Each named turn below is shown by a few rows before and after it. Which turns, in which order, take the first row of each later pair to the second? The first pair is answered.
J_490:
[  2.3   3.6  15.9 -10.1  31.0  10.7 -15.2  -5.5   8.6   5.5   0.9  -8.4
  -3.5  -6.3  18.3   5.0]  ->  [  3.0  10.8  13.6 -14.6  30.4   6.4 -11.5  -5.3   9.6   7.5  -0.9 -10.1
  -4.4  -9.5  16.2   2.1]
[ 22.5  11.9   6.8  -8.2  17.2 -16.4  12.4   4.3 -21.4 -15.8  12.1   0.4
  22.9  -7.2 -17.4  -7.0]  ->  [ 21.4  13.1   4.9 -11.0   3.3 -29.9  20.0   9.9 -12.8  -1.8  16.9  -4.1
  20.8  -2.7 -17.1   2.8]
[-19.9   5.5  12.3  -2.1  -0.6   6.5   9.2  -2.6  18.8 -11.9 -14.3  15.8
 -13.8   6.8  -5.6  -6.8]  ->  [-21.4   4.9  14.2  -1.8  -6.3   3.4  11.3  -0.3  23.6  -4.7 -10.9  14.2
 -15.2   9.7  -4.7  -2.0]
[-15.8 -26.7  14.7  20.8 -42.8  14.9   3.4   7.2  32.6  17.9   4.1  -7.6
  -8.1   6.2  33.7  42.7]  ->  [-14.3 -36.7  16.5  30.9 -10.1  48.8 -17.3  -5.6   3.0 -18.5 -13.3   3.1
   1.2  -2.9  40.0  20.0]
J_204:
[ 23.2  24.7 -21.5   2.5 -20.4 -46.4  -3.1   4.9  -7.4  32.0  34.2 -17.8
  42.2 -12.2  -9.1   5.9]  ->  [  9.5  -6.1 -38.6  29.9 -34.4 -18.4 -11.5  35.3   3.7  14.2  17.6   4.5
  53.4  15.2  -6.7  -2.9]
[-22.1 -26.0   7.2   8.6 -17.1  35.9   3.0  24.4  12.5 -17.6 -13.2   5.5
   4.1  18.6  31.2 -16.3]  ->  [-24.1  15.0  20.8 -33.0  -1.9  17.4  25.3   3.2  23.1 -22.1 -13.3  -3.1
 -21.5   0.4  20.3 -27.2]
[-17.9  -4.2  35.3  -0.3 -23.5  11.1   7.1  -7.2   5.5  22.1   7.6  14.9
 -36.4   3.0   9.1  36.5]  ->  [-15.6  -7.8  33.5   5.4 -24.8  15.0   5.6  -4.7   1.5  23.8  10.4  18.3
 -33.1   3.2   9.4  40.7]
[ -2.6 -17.9  19.2  -1.9  12.6  37.9 -18.7 -23.8  -9.0 -18.6 -15.8  16.5
 -12.6   2.3  10.7   1.1]  ->  [ -2.9  -6.9  22.6 -12.2  16.2  32.5 -12.9 -29.6  -7.4 -18.0 -14.6  11.9
 -21.3  -4.8   6.7   0.7]
J_64:
[ -2.1  -8.2   2.9  10.6  -0.3  -0.6 -17.5  -1.6  -6.1  -1.3  -0.5  -2.5
   0.1  -6.4  -5.4   5.5]  ->  [ -3.1  -9.3   4.4   9.4  -1.1  -0.9 -19.3  -1.5  -5.5  -1.4   1.8  -1.1
  -1.9  -4.6  -4.7   6.2]
[ 18.2   2.1 -24.2   8.3  -5.7   2.2   6.8  12.2  11.0   1.5  -5.5   6.0
  -0.4   5.1 -16.7 -12.9]  ->  [ 27.8  10.3 -17.2   4.1   3.8  -7.2   4.6   0.0  -0.1  12.5   3.0  -5.2
   1.4  -7.6 -17.4 -10.2]
[  5.4  14.7   4.8 -14.3 -17.8 -18.5  -9.2   9.9 -21.6  24.5  -5.1 -10.5
 -14.6 -12.4   3.0  -1.1]  ->  [ -3.3  13.7  14.2 -18.4 -11.4  -4.7  -8.1   4.4 -17.8  15.7 -10.6  -3.7
 -29.5 -12.7   7.0   0.5]
[-39.5  54.6  -0.4 -17.7   7.9   1.1  32.0  11.2  26.0  14.0  20.5 -27.5
  -6.3 -10.1  -4.5  17.9]  ->  [-44.9  50.0   0.4 -17.5   6.1  10.4  34.1  15.3  33.2   9.1  11.4 -19.0
 -13.2  -7.0  -3.8  17.8]
J_615:
[ -2.2  14.2  38.8 -21.7  -2.0  17.0   0.7 -35.8   4.0  -1.5   7.6  -4.1
 -46.6 -13.7  25.9  14.4]  ->  [ -3.7  28.7  31.3 -33.0  -5.0   4.9  13.4 -26.1  16.8  -5.6   1.9  -1.5
 -48.4 -12.0  16.0   3.3]
[-10.0 -16.7  13.7   9.2 -12.9  18.9  -4.4   3.7  15.2   8.8 -13.5  15.6
 -12.6  10.5   4.7  19.0]  ->  [-10.6  -0.4   1.6  -2.5 -16.4   1.9   9.1  13.8  30.1   6.0 -16.7  15.7
 -14.8  13.6  -9.0   5.7]
[  7.7 -13.3  -7.7 -11.9  21.1  -9.2  10.2  -7.4 -25.9  -3.3  -8.9   8.4
   9.9  11.0 -14.7  16.3]  ->  [  3.4 -17.8  -5.5 -11.8  20.4  -2.8   8.0  -9.4 -25.8  -7.5 -12.0  11.1
   6.9  12.4 -12.5  18.2]
[ 16.7 -23.5  -9.4  13.8  -3.2   1.6   2.7  -9.0 -14.6 -21.5   3.9   6.3
  -7.8   1.0 -17.0  -0.7]  ->  [ 11.6 -19.0 -14.1   6.5  -3.2  -1.8   6.9  -6.1  -8.9 -25.8  -2.2  10.1
 -13.9   3.3 -19.5  -6.6]

Between the rows of a pair lie 2 to 3 turns.
[-22.9   4.0  11.1  -2.2 -10.3  -3.1 -12.8  -7.4  17.5   7.9  -0.1  27.1
 -33.3   9.8  -2.6   0.0]  ->  [-14.0  10.7  20.3  -8.3   4.8  -4.0 -18.1 -25.5   2.4   4.5   3.9  21.5
 -33.6  -4.4  -1.0  -1.8]  J_490, J_490, J_204
[-16.9   0.8  34.7 -25.3  13.1  -2.4 -16.5 -42.2  13.6 -28.8   1.7  -6.1
 -25.2  -8.5  23.9  15.4]  ->  [-21.9 -12.2  32.8 -16.6 -15.7 -13.0  -7.3 -24.7  32.0  -5.1  10.7  -7.3
 -24.6   8.7  26.2  36.6]  J_615, J_490, J_490
[  9.7  22.7  18.7 -22.5   5.2  18.1 -14.1 -14.1   3.5  -0.9  14.8  -8.9
 -38.1   0.1   1.8  -0.5]  ->  [  2.7 -11.6   1.8   8.1 -17.3  31.8 -25.3  15.8   8.1   1.3   8.6   5.2
 -18.3  25.4   9.5   4.9]  J_204, J_64, J_64
[  2.9   5.6 -42.2   5.3 -39.8 -14.7  27.3  29.6   8.0  -6.2   9.9  -0.6
  27.9  36.9  -3.2   5.7]  ->  [  9.6  33.8 -39.2 -16.0 -22.9 -31.9  35.0  14.4   3.7  -7.7  10.5  -9.7
  23.8  18.4 -13.1  -3.9]  J_490, J_204, J_64
[  8.6  12.6   8.0  -4.9  -3.5 -18.3   3.6  -5.7  -1.6  13.8   6.9 -13.6
   1.9  -7.4   2.7  14.1]  ->  [ -3.5  -8.8  -4.7  10.7  -8.6  10.0  -3.3  14.5   8.3 -15.3 -14.3   7.8
   4.7  12.1   5.4  -1.2]  J_204, J_204, J_490
[  6.1  -4.4   8.7  -5.2  12.2  11.1  -1.5 -16.5 -19.9 -13.0  -2.1 -15.2
   6.3   1.0  -9.2 -15.6]  ->  [ -4.5   7.2   6.1 -21.5   4.3   3.0  13.5  -7.5   3.5 -12.5  -8.3 -10.1
  -7.0   8.5 -14.6 -18.4]  J_615, J_490, J_64
[  8.1  10.4  -4.3   2.0  27.7  -2.4 -26.4   8.0 -17.5 -13.6  23.4  -5.5
   9.6  -0.8 -10.1  -1.1]  ->  [  6.4  19.2  -5.4  -9.7  13.9 -24.0 -12.6  11.8  -0.9   5.0  32.0 -13.5
   4.7   1.6 -14.4   6.9]  J_490, J_490
[ 23.9  15.4 -12.9   8.4  21.5 -20.5 -12.9 -10.9 -42.7  -1.5  12.3 -13.4
  38.6 -16.3 -10.9 -12.0]  ->  [  5.4   1.7  13.3   5.7  37.1  18.7 -21.3 -26.8 -41.1 -23.0  -1.5   3.6
  10.8 -20.3   3.1 -12.0]  J_204, J_64, J_64
[  8.3 -18.4   7.9  20.8 -19.7 -11.2 -12.7  -6.8  -7.7  26.4  13.2 -20.6
  19.2   3.7   7.8  29.8]  ->  [ -6.5 -22.0  35.2  10.2  -9.0  19.1 -13.3 -22.4   2.1   9.0  -0.2  -4.3
 -13.3   0.4  16.9  29.0]  J_64, J_64
[  0.5   7.5  22.4  -8.5   2.9   1.0   6.0 -24.6  -6.2   3.2   6.5  -7.2
 -12.4 -12.1   1.7  10.8]  ->  [  6.6  13.5  11.2  -4.8  14.9   5.5  -0.9 -21.2 -19.0 -13.7  -1.7  -5.3
   2.2 -15.6  -1.0  -7.1]  J_204, J_490, J_490
[ -3.0 -10.2 -28.1  22.6 -10.6   1.3 -23.6   4.1  11.6 -18.2 -20.4  -4.3
  33.5  19.6 -14.1 -24.0]  ->  [ -4.8   1.8 -30.0  10.2 -22.3 -23.5 -10.5   8.1  30.5   2.4 -12.8 -10.2
  27.7  23.4 -20.4 -17.7]  J_490, J_490, J_490
[ 12.1   9.1 -25.5  -3.6 -18.2 -24.9   9.2  13.7  -0.1  16.1   1.9 -12.4
  13.8   8.5 -10.7   0.1]  ->  [ 13.7 -14.3 -18.8  15.3 -18.0  -6.0  -8.1   8.2 -14.3  21.4   8.8 -10.5
  18.3  11.0   3.2  15.1]  J_204, J_615
[ 12.3  -6.3  24.6  10.8   9.7   6.9 -27.1  -9.9 -32.0  11.4  27.3 -18.9
   5.0 -18.2  25.6  25.2]  ->  [ 17.0  27.5  16.6 -14.4  31.1  -5.6 -14.0 -18.5 -31.7  -9.6  15.9 -22.4
   0.8 -31.0   9.3  -3.4]  J_490, J_490
[ 19.1 -23.3 -19.1  24.4   1.5  -3.5 -17.2  11.2 -34.2  18.4  14.2  -8.6
  40.8 -12.9   8.5  29.5]  ->  [  4.8  15.7 -38.8  -9.8  19.3   1.4   5.4  26.6  -6.5 -35.2 -24.6  10.0
  23.6  -8.3 -17.2 -23.8]  J_490, J_204, J_490
[-24.0  16.6 -11.5 -12.6 -19.7  -2.0   9.4  -1.3   5.7  -9.7  -4.5   3.3
 -26.8   4.5  -7.3 -17.0]  ->  [-23.7   7.5   6.9  -9.3 -24.2   0.3   4.5 -14.6   1.0   6.8  10.4  -2.3
 -33.9   2.1   3.1   5.0]  J_204, J_64, J_490
[ -2.1 -17.6  40.0   1.9  -0.1  45.2 -14.6 -22.4   4.4   5.3 -20.5  21.9
  -5.1   6.8  20.5  -6.0]  ->  [-10.9  -2.7  24.6 -11.8 -25.5  15.5   9.5   3.0  43.8  19.5 -25.1  22.0
 -12.7  23.4   5.4  -5.2]  J_615, J_490, J_490
[ 19.5 -15.2  -6.4  -5.2   6.0 -31.4   7.7 -12.1 -14.1  29.3  16.1 -22.4
  19.7  -8.7  -8.3   6.7]  ->  [ 19.4 -26.8 -15.2  10.6  21.0  -7.9  -6.7 -11.5 -30.3   2.8   3.0 -11.3
  29.6  -8.5  -5.0  -9.6]  J_204, J_490, J_64
[  7.2   4.0 -13.8   9.0  -0.6  -6.3  20.2  19.3  21.9 -16.1  -8.5  -2.3
   2.1  -1.2   0.3  -7.8]  ->  [ 16.7   6.9 -10.3  10.9  -0.2 -19.6  17.8  13.1  12.5   2.4   5.0 -15.1
   9.0  -8.4   0.7   2.0]  J_490, J_64
[  6.8   3.7 -22.4   5.6 -14.4 -19.2  -2.6  18.0  -2.6   8.0  -3.3  -6.5
  29.1  14.1 -13.0  -4.6]  ->  [ 14.3  20.0 -11.0 -13.2  -0.4 -27.5   2.3  -0.5  -9.0   9.9   2.1 -13.8
  20.4  -3.4 -15.2  -7.0]  J_204, J_64
[ -1.3 -24.4   1.3  23.5  -4.8  21.3  -7.9   5.4  -8.5   2.6  -4.3   7.8
  12.9   9.7   5.3   0.8]  ->  [  5.5 -14.2  16.3  13.1   9.8  20.0  -9.3 -17.0 -16.1   4.9   3.2  -1.8
   5.3  -6.0   8.2   7.0]  J_64, J_64, J_64
[ -0.2   9.5  11.1 -33.4  22.6  28.3  -4.1  -0.4  -4.2 -17.0  -1.3   1.4
 -33.2  -7.5 -12.4 -19.2]  ->  [ 15.7 -24.5   6.6   7.9  13.4  29.1 -28.9   0.3 -37.9   8.3  22.4 -12.1
   1.3  -6.8   1.3   2.7]  J_204, J_204
